In the data rows, the value 128 means zero.
Some points, one per row:
[105 149 102 129 148  82 129  99 113 102 142 144]
[169 150 129 132 155  96  79  75  88 120 130 110]
[108 144 124 147  91 122 148 153 120 104 121 135]
[115  96 158 131 221 177 134 103  99 165 134  97]
[152  97 132 136 119 142  91 129 145 110 130 133]
[149 131 181  96 117 139  88  84 218 104 149 230]
[ 88 156 118 148 118 108 160 137  88 128 156  99]
[152  63 159 114 100 133  97 129 157 147 150  94]
[122 105 133  70 109 129 179 160  99 112  77 114]
[154 114 152 140  82 132  79 109 112 108 101  74]
[168  82 122 146 144 143  83 154 100 118 144 105]
[182  65 100 145  69 164  73 139 144 116 102 161]
[144  75 149  87 158 153 102 103  89 173 161 106]
[188 255 166  92 109 166 253 154 165 153 115 114]
[126  95 135 108 158 120 146 109  97 125 127 128]
[117 148 129 117  97 135 165 173 118  77 107 125]
[104  95 104 134 162  96 131 165  98 147 162 161]
[201 255 153 158 124 153 255 151 100 133 125  95]
[165 137 142 123  92 133 105 164  92 165  81 115]
[134  98 114 170  82 135 135 143 150 121 141 151]
[ 92 139 110 183 130 135 157 121 101 130 152 140]
[ 77  95 103  84 175  78 141 116 164 125 187 182]
[160  78 106 157 105 147  73 106 144 121 117 117]
[120 107 160 153  89 125 133 170 128 113 132 122]
[121  99 139 179  92 133 132 143 159 105 130 125]
[111 119 106 141 107 138 137 112 162 117 117 140]
[107 121 108  99 171  83 103 163 105 143 149 161]
28 more points follow, each with its number after it:
[135 201 143 113 103 121 111 157  80 114 118 134] 0
[149 255 120 132 160 123 214 136 159 130  91 127] 1
[138  44 137 225 111 102 105 148  79 209 189 134] 2
[102 145 132 167 124 123 127 128 144 107 122 127] 3
[106  83 140 120 140 136 145 138 117  93 117 115] 4
[110 141 147 109 153 103 116 114  90  96 137  65] 5
[ 88 123 159 152 109  98 144 137 113  77 132 107] 6
[119  44 129 113 170 135 116  82 174 127 161 199] 7
[119 123 138 138  62 169 118 134 197 131 129 129] 8
[167 255 159 157 123 131 249 146 148 123  91  94] 9
[173 119 141 104  87 133 108 112 122 173  84 128] 10
[ 92 206 124 154 146 100 165 125 146  94 113 126] 11
[186 115 108 146 102 146  74 118 109 160 132 151] 12
[163  73 106 164  75 174  82 129 169 133 129 150] 13
[140 104 153 110 223 136 103  82  84 158 144 124] 14
[100 174  99 110 137 114 126 127 119 122 160 173] 15
[131 130  98  64 167  95 118  87 119 161 134 102] 16
[ 93 135  78 109 160  91 154 131 118 103 134 131] 17
[ 70 180 130 120 140  95 156 127 147  60  96 124] 18
[121  81 113 163 168  82 112 176  90 155 197 138] 19
[135 124 143  76 154 125 108 130 100 148 185 125] 20
[127 121 134 162  87 153 102 170 142 115 122 117] 21
[ 93 159 158 136 114 126 145 151 104  79 127 103] 22
[161  60  96  95 126 139  82 126 145 100 110 102] 23
[ 83 196 104 155 133 102 151 128 152  73  84 136] 24
[ 96 107 106  88 148  74 166  86 176 125 139 186] 25
[155  75  95 155 146  93  79 163 102 190 171 157] 26
[215 125 138 130 117 106 112  86  85 174  96  90] 27
Which three of these numbered points are nearest to each point below, ignoring the 3 directions in which the first points spread most? Their numbers follow each, nearest first.
[117 123 145  86 119  98 157  99 175 112 159 209] > 25 10 20
[126 144 157 103 122 110 105 119  99 103 104  62] > 5 18 22
[149 137  92 155  80 132 101 142 172 142 126 166] > 12 13 15
[156 159 131 103 102 161 116 149  86 135 110 109] > 15 0 20
[ 99  91 146 104  93 146 133 138 169 183 119  72] > 8 25 21
[106  73 118 102 147 113 115  87 183 108 141 201] > 25 7 14
[186 255 168 152 113 126 255 151 130 128  90  92] > 9 3 1
[105  88  96 173 146 126 142 160  83 166 195 163] > 19 13 26
[139 109  90 172  68 163 112 153 202 120 151 175] > 13 21 8
[151  90 148 165 102 153 100 159 125 139 122 106] > 21 13 3
[163  78 101 162  69 169  83 113 155 146 145 138] > 13 12 8
[166 108  85 149 164  91  66 161  91 181 199 171] > 26 12 19
[119 126 103 182 102 131 122 122 160 119 128 145] > 3 13 9
[ 75  81 145 101 162 137 130 118  73 120 109  77] > 4 22 6
